In the rows, zero is written as 128.
One hidden turn or mirror swaps the rows below in pairs. Which row is each named row swapped with?
M: [140 106 103 137 111  94 144 117 117 115 133  83 138 148 145 123 145 131
 130 104 156]
K: [140 133 128 110 141 158 100 103 136 126 106 171 134 110  96 142 128 132
 122 156 131]
C: [165 125 118 113 126  95 134 127 103 143 151  88 131 127 113 115 166 136
 138 130 159]
D: [152 154 121 134 112 134 103 111 150 130 143 159 121 102 101 147 136 137
 123 166 130]
T: [129 110 107 133 114  80 144 130 138 126 143  88 139 140 154 123 140 137
 124 115 157]
Z: [135  89 120 108 150 141 131 107 111 115  84 117 156 143 100 120 128 125
 124 111 144]
L: [148 110 127 140 126 118 151 138 131 129 138  76 130 130 125 119 158 119
 126 112 159]
P: [147 147 123 125 121 119 113 127 168 140 145 151 122  92 107 134 134 135
 119 169 136]
B: [140 166 127 132 115 109 108 118 132 137 163 160 113 118 139 152 129 134
 121 162 130]
E: [152 163 127 123 115 104 102 116 115 141 173 138 119 128 128 150 145 156
 130 159 144]
H: [115 126 128 122 134 144  96  93 119 111 113 165 144 150 134 166 104 150
 119 142 133]
N: [119  97 114 119 133 116 131 103 104 109 108 106 148 167 156 137 128 137
 128 102 153]
R: [133 124 130 109 146 156 102 100 132 123  93 164 140 121  90 137 121 133
 121 151 129]
X: [110  97 119 119 136 118 124 101 105 107 100 115 152 173 149 139 117 141
 127 109 148]
S: [112 105 120 120 132 115 119  99 105 111 108 116 154 175 161 147 119 146
 128 106 147]
Y: [137 156 137 152 118 135 108 124 149 130 165 141 116 117 133 162 134 143
 117 160 142]
U: [145 126 134 106 147 156 104 104 134 129  94 156 143 115  88 135 129 129
 123 146 129]
A: [152 118 116 120 125  92 155 132 113 138 134  90 129 129 128 105 155 109
 129 113 148]

Swapped with N: K
Swapped with X: R
Swapped with D: M
Swapped with C: E

One hidden turn or mirror swaps the rows below in pairs. Which row is each named row swapped with?
Digod: [110 152 148 150 113 107 139 149  93 133 130 125 122 127 127 114  87 139]
nat: [125 140 156 149 115 121 157 146  90 138 123 115 131 128  97 136 110 136]
buvib: [119 131 147 163 148 157 145 121 135 128 135 118 132 124 150 156 117  86]
sas: [139 119  90 116 144 137  91 119 163 104 125 126 126 123 153 114 134 132]
panil: [158 120  97 109 146 150 102 113 156 113 116 113 143 127 129 135 146 123]
Tonif: [121 141 101 142 118 118 102 126 146 112 151 131 132 113 176 124 122 130]
Todum: [119 127 153 162 145 155 154 116 126 132 124 120 120 137 143 146 123  85]
turop: [118 114 140 122 139 127 106 122 127  94  99 141  99 138 123  96  95 156]
vuper: [112 153 110 149 119 110 112 133 129 121 149 129 130 113 176 119 103 127]
zus: [153 120 137 115 141 146 138 127 114 130 100 103 142 136  75 136 131 132]
Gasu: [157 121 140 133 146 150 150 128 110 143 107 102 149 130 100 154 139 119]
Deko: [162 109  99 102 147 134  99 118 143 111 103 121 134 128 132 120 139 149]
bek: [131 136  93 131 122 120  99 122 149 107 138 132 131 115 173 120 129 141]
vip: [115 140 157 150 112 113 147 149  90 133 127 120 125 130 101 120  99 143]
Ruzaf: [135 127 155 140 139 142 155 142 104 141 113 104 134 136  80 137 118 117]
dusa: [120 110 134 122 137 128 109 113 136  99  98 143  92 145 138  93 110 144]

Swapped with Tonif: vip
Swapped with Digod: vuper
Swapped with zus: panil

One hidden turn or mirror swaps the rows below in pairs. Which row is each named row swapped with?
zese: [ 92 122 125 153 135 133  98 123 132 144 137 137 101 123 100 143 135 130
 124 101 122 153 102 122 147 143 136 138 125  97 107 120  98 117 129  98
  91 152 119  78 177 107]
fir: [107 119 150 126 115 125  77 140 129 149 150 171 107 169 116 149 129 101
 110 114 160 153 120 100 134 138 146 105 164  86 146 138 110 121 118 125
 117 132 118 119 170 128]
nekif: [104 116 129 127 146 169 129 173 135 156 134 169  93 137 123 179 113  87
 110 146 163 112 117 140 139 135 136  70 125 135 144  97 147 158 110 111
 103 108 114 135 109 119]
Tus: [116 127 151 123  96 146 105 126 114 158 145 146 134 151 139 107 160  88
 110  92 152 151 147 130 149 147 143 110 147 132 153 155 111 124  97 140
 142 141 115 126 151 129]
mupul: [127 136 116 129 125 158 148 144 113 138 109 102 131 118 138  94 151 101
 114  74 124 144 135 147 129 151 114  94 133 168 145 127 109 143 100 140
 133 119 114 110 131 131]
Sidag: [117 122 116 153 148  96  96 160 137 107 125 135  78 149 109 153 109 124
 130 108 137 152  98  96 119 143 115  90 151  84 130 116 122 156 122 111
  95 121 109 103 167 115]
gozog: [124 159 100 174 134 114 133 126 151 128 142 114  83 132 144 134 113 131
 126 110 118 182 140  89 131 131 116  99 129 118 123 109 122 150 119 110
 110 132 111 128 170  63]
rer: [123 129 104 165 125  93  96 154 153 138 124 128 100 140 137 160 116 148
 153 139 127 157 106 122 151 135 108 103 135  97 118 132 128 148 113  97
 101 164 103 115 175 102]
raz: [140 140  98 138 125 181 143 151 133 176 103 123 154 120 151 133 129 112
 123  97 122 149 111 143 142 148 114  83 141 158 135 119  98 107 118 121
 126 132 130 120 117 112]
koz: [124 166  97 143 136 166 158 131 146 154 129 112 110 118 139 122 118 126
 106 104 114 174 145 110 117 128 121  97 137 154 134  92 102 126 129 123
 117 110 121 126 156  81]
gidi: [114 120 124 146 135 154 133 163 130 140 138 168  91 142 142 171 116  72
 116 127 162 107 119 124 152 145 131  61 121 125 144 115 158 160 101 102
 111 108 109 137  89 105]
fones: [106 118 136 151 124 131 130 157 129 139 145 145  88 134 147 150 140  90
 131 139 158 117 139 153 166 141 126  85 101 146 139 129 169 186  77 112
 118 142  96 142 118 111]
mafa: [ 94 124 126 127 122 140 135 159 134 145 139 150  87 129 135 150 133 102
 122 156 154 101 146 160 151 128 129  91 110 149 144 116 164 176  94 105
 110 122  83 132 127 130]
girot: [109 127 124 157 125 167 125 114 115 154 130 127 130 114 124 117 152 101
 118  64 120 153 108 130 157 159 135 124 118 127 114 129  91 104 116 110
 113 148 133  88 136  97]

Swapped with fones: nekif
Swapped with gozog: koz
Swapped with gidi: mafa

